(in the rows, 128 means zero)
Rotation paths and how fast each direction turns (degrees per step):
Each turn is a multiple of 5 degrees from 10 to 175, or 0.
Each row of a path follows its step; steps can be skipped.
path 1
step 0: [116 123 121 123 127 132 133 125 124 118 127 120 134 131 123 130 106 143
 129 128 137 123 131 120 101 126 119 145 132 136 112 139 141 118 126 140
 127 131 130 124 127 123 116 130 124 132 117 123 129 123 127 122 134 129
 137 143 135 124 131 129 135]
step 1: [140 118 122 126 129 114 123 134 140 117 135 142 129 130 141 123 117 133
 119 118 124 127 134 116 128 131 125 131 135 128 126 107 117 136 118 128
 125 127 109 128 127 128 117 114 123 127 131 130 135 121 142 116 134 118
 137 122 118 135 125 116 132]
step 2: [125 111 147 116 129 118 124 122 127 114 125 113 137 119 127 128 140 143
 114 132 141 125 130 122 133 123 129 129 120 124 131 133 121 129 136 123
 126 134 125 139 132 136 126 141 128 122 129 140 129 124 127 128 117 119
 119 119 147 133 120 122 138]
step 5: [130 125 135 122 141 122 140 137 141 122 125 121 132 131 140 116 111 137
 114 129 127 136 113 140 128 125 126 131 133 131 137 129 122 130 131 140
 127 129 129 115 131 117 127 117 126 110 121 140 137 139 129 134 131 129
 143 123 140 131 124 125 141]
step 7: [129 123 126 129 131 117 144 126 124 135 131 127 111 129 121 115 130 143
 122 131 144 132 142 126 121 137 133 126 118 115 121 138 131 137 127 136
 130 122 117 127 142 121 126 120 114 137 126 120 130 119 130 109 122 120
 127 143 136 135 131 119 129]
step 8: [134 126 115 116 117 120 122 143 140 115 134 116 130 131 129 138 133 132
 128 136 142 139 125 128 137 128 134 136 115 123 135 116 121 138 125 133
 131 126 135 132 129 138 127 109 135 117 127 144 118 128 131 125 139 120
 130 127 129 124 137 117 115]
step 27: [121 108 114 110 120 108 121 131 144 108 135 134 130 127 133 135 123 130
 125 129 130 126 129 117 127 131 125 135 131 137 124 121 136 135 128 131
 125 129 132 144 125 145 122 123 130 120 124 140 119 128 130 128 127 135
 131 127 115 124 128 116 123]
Directions:
[130 129 127 124 124 130 130 128 130 127 129 130 132 131 128 128 132 128
 128 129 126 125 131 128 130 131 129 127 127 132 127 125 131 129 125 127
 125 126 127 131 130 129 127 130 130 125 132 128 125 128 128 131 125 126
 128 127 127 131 131 129 127] | 155
[124 128 127 125 127 134 129 130 127 132 127 127 132 124 130 123 125 127
 130 126 128 128 130 128 126 129 128 129 126 130 129 129 126 130 130 129
 128 129 131 130 128 126 128 129 126 129 125 126 127 129 128 125 127 123
 125 128 130 132 127 129 130] | 170
[128 132 132 127 130 126 132 130 128 126 127 132 129 127 125 126 130 133
 128 127 128 131 130 128 128 124 130 126 131 128 129 127 129 130 129 131
 128 127 128 128 125 130 129 130 125 128 130 127 130 126 124 128 132 127
 122 127 128 129 130 128 128] | 135
[128 130 128 127 123 126 130 125 127 130 126 131 126 129 129 130 127 126
 129 128 132 129 132 128 124 124 129 132 127 130 130 129 132 127 129 127
 129 127 128 126 128 127 126 126 129 127 127 130 127 132 131 129 131 128
 127 130 126 131 130 123 126] | 95
path 2
step 2: [122 137 117 139 135 134 121 128 141 116 130 137 128 132 124 124 119 126
 113 138 120 128 125 135 127 131 130 126 114 126 132 132 114 130 132 128
 136 124 126 126 120 137 142 118 128 135 136 121 132 123 154 141 131 138
 132 124 123 132 132 116 136]
step 6: [120 123 127 131 140 139 123 124 133 114 132 138 144 134 128 117 135 129
 119 131 121 139 125 142 136 128 122 116 120 116 137 135 126 131 131 131
 136 133 117 126 121 122 132 118 150 120 126 119 122 129 136 141 132 130
 118 133 121 130 131 121 127]
step 7: [124 110 130 124 132 129 119 127 127 118 137 129 131 131 125 117 108 134
 133 132 119 144 131 137 133 128 126 117 122 131 136 123 129 125 143 129
 137 125 130 112 145 125 137 116 130 134 129 127 124 126 137 139 118 140
 117 136 124 129 127 128 140]
step 8: [130 139 115 126 141 121 117 121 130 128 139 132 132 126 121 124 124 122
 121 138 118 133 121 125 145 133 122 115 128 124 128 135 128 133 131 135
 134 113 145 108 126 121 133 116 127 135 134 139 125 133 132 140 135 136
 120 132 123 134 121 122 131]
step 12: [130 128 112 129 145 138 115 125 134 110 133 137 120 132 120 121 124 124
 114 133 120 134 117 132 137 121 122 125 119 131 124 133 118 134 141 126
 127 121 118 124 127 131 125 118 127 121 146 141 132 123 142 128 135 137
 126 123 129 137 127 125 134]
step 13: [118 139 122 128 137 133 116 116 122 122 124 130 134 137 119 107 119 133
 129 121 119 145 126 140 130 119 128 113 127 133 117 120 122 141 133 129
 132 130 122 114 128 143 121 120 120 123 122 131 131 130 133 130 135 129
 121 141 119 133 128 131 127]
step 26: [125 119 124 121 128 135 123 116 118 108 122 119 132 148 138 122 139 123
 129 128 113 138 116 138 136 128 115 125 128 123 124 133 123 136 132 133
 139 125 132 112 140 121 122 122 125 138 130 137 125 129 130 137 132 123
 127 134 127 131 120 132 136]
Directions:
[126 126 124 129 124 125 129 126 124 128 128 126 127 128 130 132 130 127
 127 129 126 126 131 129 127 131 128 127 126 126 129 127 127 130 129 127
 128 133 127 128 128 127 130 127 126 132 127 126 129 129 131 129 130 122
 129 126 132 126 126 129 128] | 10
[128 129 129 127 126 126 122 130 132 127 124 127 125 126 128 129 125 128
 131 127 128 132 131 128 130 128 128 131 126 125 133 130 125 127 128 128
 130 129 128 126 128 131 127 129 124 131 129 130 132 125 131 126 125 128
 128 128 128 128 128 128 127] | 140
[131 124 130 128 130 130 127 127 130 127 128 125 127 127 131 128 129 128
 130 129 128 129 130 129 130 129 132 128 130 128 128 129 126 128 131 127
 125 131 124 128 127 126 127 129 132 125 132 130 128 128 128 126 130 130
 130 130 126 127 122 132 126] | 125
[132 128 129 126 129 128 125 126 127 129 131 127 128 129 126 132 126 129
 125 131 128 130 126 132 128 127 127 130 132 129 129 128 130 128 122 129
 127 128 124 125 130 128 128 123 130 127 126 129 131 127 127 127 128 125
 126 126 130 127 126 129 129] | 20
path 3
step 7: [142 133 126 148 138 127 134 137 128 110 139 135 122 122 115 125 123 139
 125 127 137 129 126 125 130 122 123 112 121 116 144 131 120 128 125 121
 131 146 136 125 123 111 119 135 123 127 121 139 137 131 128 138 141 128
 133 130 133 135 135 135 136]
step 8: [138 140 125 124 132 125 127 122 121 125 142 117 135 111 125 124 143 128
 125 113 144 119 119 124 128 130 124 130 136 123 114 120 128 125 116 108
 135 117 142 112 116 123 129 137 124 128 128 141 127 134 125 135 131 122
 119 120 126 121 137 123 124]
step 9: [144 132 132 131 137 132 133 124 134 111 131 120 149 125 132 115 133 140
 135 119 133 120 142 132 119 126 136 137 112 121 121 127 133 126 125 116
 112 125 116 131 122 128 121 139 127 118 128 120 122 111 132 138 132 139
 126 133 127 124 125 138 122]
step 13: [134 134 131 123 138 129 136 115 122 123 124 138 115 134 135 135 123 120
 136 134 132 122 122 135 121 122 122 129 139 135 133 142 117 126 118 129
 130 132 136 123 147 130 135 136 127 129 125 106 138 125 143 127 146 129
 142 137 127 134 139 125 114]
step 21: [118 123 137 134 139 130 127 126 127 130 127 129 132 121 137 130 139 135
 116 116 146 130 122 125 132 120 139 127 124 125 123 131 128 136 112 139
 124 134 127 138 138 136 122 133 110 141 116 121 135 136 115 129 128 120
 115 129 120 118 111 127 112]
step 23: [119 124 117 134 117 129 128 141 120 118 116 129 130 114 129 127 129 114
 121 126 137 132 123 115 136 122 128 141 114 137 133 141 122 142 126 121
 119 131 120 125 131 135 131 118 126 126 136 130 131 135 127 144 118 119
 143 111 135 119 131 141 120]
step 30: [141 130 134 143 125 136 119 119 127 127 122 124 139 124 134 125 129 131
 125 123 129 137 130 130 145 127 147 150 110 128 132 131 119 131 123 113
 135 142 138 134 139 132 138 131 125 127 123 121 117 115 137 123 122 127
 126 122 142 134 127 125 120]
Directions:
[125 128 127 124 129 125 130 129 127 125 130 125 125 126 128 126 126 126
 125 128 128 126 125 128 131 129 130 128 130 128 126 130 127 129 123 131
 132 128 126 129 131 124 128 129 126 124 127 127 129 130 130 130 127 130
 126 129 129 129 128 124 128] | 135
[130 129 124 129 128 126 128 127 127 130 126 129 128 125 127 128 128 126
 126 127 127 129 132 128 127 128 126 126 128 130 125 129 125 128 130 130
 128 130 127 127 126 127 130 127 129 126 128 130 125 135 129 125 128 134
 123 128 126 125 127 129 131] | 170
[128 126 135 127 127 126 128 128 125 126 127 127 130 125 128 125 128 128
 129 128 126 123 128 130 126 129 128 126 132 130 128 124 126 127 128 132
 126 126 130 129 128 130 128 131 126 128 125 127 125 129 128 127 128 126
 129 123 126 125 128 129 127] | 140
[130 127 130 127 127 130 128 129 130 128 129 129 128 125 130 132 129 134
 126 128 128 126 128 122 129 129 125 132 131 128 128 124 127 127 126 129
 131 131 126 128 128 131 129 129 127 130 130 131 130 128 128 128 127 129
 127 131 129 125 127 125 129] | 110
[127 125 129 126 127 129 127 132 130 125 130 131 131 126 128 129 126 129
 130 130 127 129 130 129 129 127 131 128 130 132 127 131 129 129 127 127
 129 126 125 128 129 128 128 124 126 131 128 128 131 126 125 124 127 131
 124 124 131 126 133 131 129] | 60
[126 125 130 129 128 134 129 132 131 130 127 126 130 129 130 128 127 126
 126 127 130 128 126 131 126 133 128 129 124 132 126 127 127 126 127 127
 127 129 123 128 127 128 129 126 127 125 128 129 130 129 128 128 127 127
 129 128 122 128 127 128 131] | 60
path 4
step 0: [119 138 118 128 130 107 155 132 118 131 122 121 137 124 129 128 119 126
 135 134 117 128 120 139 122 131 139 127 135 118 125 131 120 127 126 128
 143 128 142 143 126 133 127 122 131 127 133 126 119 125 125 108 125 137
 120 143 127 131 130 126 130]
step 1: [122 122 135 108 128 143 136 129 132 132 139 116 128 134 132 138 129 120
 126 123 133 121 131 110 130 133 119 132 126 128 131 116 142 126 110 138
 115 127 135 127 124 131 141 135 126 120 114 126 139 114 124 140 133 126
 129 139 128 136 137 123 137]
step 6: [112 131 128 127 133 120 132 128 136 131 138 124 134 131 134 139 113 142
 114 123 123 128 120 128 128 125 126 130 133 116 124 132 110 117 129 124
 117 138 117 132 137 122 125 133 124 142 121 137 128 133 112 123 118 128
 124 122 137 145 132 120 144]
step 8: [133 123 131 119 132 121 127 128 117 124 138 114 135 117 134 133 120 130
 128 121 144 126 120 119 148 132 137 119 132 118 120 124 113 130 122 134
 140 116 135 129 123 129 129 135 133 115 133 127 130 137 129 132 110 123
 117 133 127 131 123 143 144]
step 12: [122 121 129 132 128 133 135 133 143 141 143 121 138 126 141 115 127 120
 136 132 140 118 127 121 126 118 128 127 111 122 136 121 116 129 124 146
 117 120 124 115 137 127 138 133 125 124 134 129 128 127 115 124 116 148
 129 130 122 137 126 128 126]
step 13: [122 123 134 129 132 119 132 124 106 125 139 135 133 132 117 134 139 124
 131 135 130 138 130 132 124 133 135 125 145 121 125 145 136 125 107 126
 133 134 121 129 137 133 136 129 120 141 129 129 122 123 130 126 126 127
 125 121 145 122 148 140 133]
step 26: [134 140 132 125 130 117 138 133 122 132 114 129 109 137 127 133 146 119
 114 129 135 135 115 118 126 135 118 114 132 130 127 120 128 122 115 125
 120 132 137 136 143 125 130 123 133 130 107 135 129 129 129 126 126 126
 120 143 138 124 128 124 133]
Directions:
[133 129 128 128 130 131 126 129 130 128 128 124 128 132 131 128 131 128
 133 126 127 131 126 127 129 127 131 126 125 125 128 127 131 130 129 128
 127 129 130 133 129 129 128 128 128 126 127 126 130 126 125 126 128 131
 130 124 130 129 126 127 128] | 160
[125 127 130 130 126 130 125 130 126 128 127 129 131 127 127 126 125 131
 124 127 127 129 128 126 127 125 129 125 129 125 127 131 133 129 126 125
 126 127 132 127 127 127 127 129 125 133 130 129 127 127 129 125 127 127
 130 126 128 130 126 126 127] | 100
[126 130 129 130 126 125 127 123 132 127 129 130 131 131 128 128 128 129
 126 124 126 132 128 126 125 128 128 123 128 130 128 132 129 127 129 132
 127 128 124 128 130 127 127 128 130 128 131 127 127 131 126 130 128 128
 127 124 130 127 127 132 130] | 40
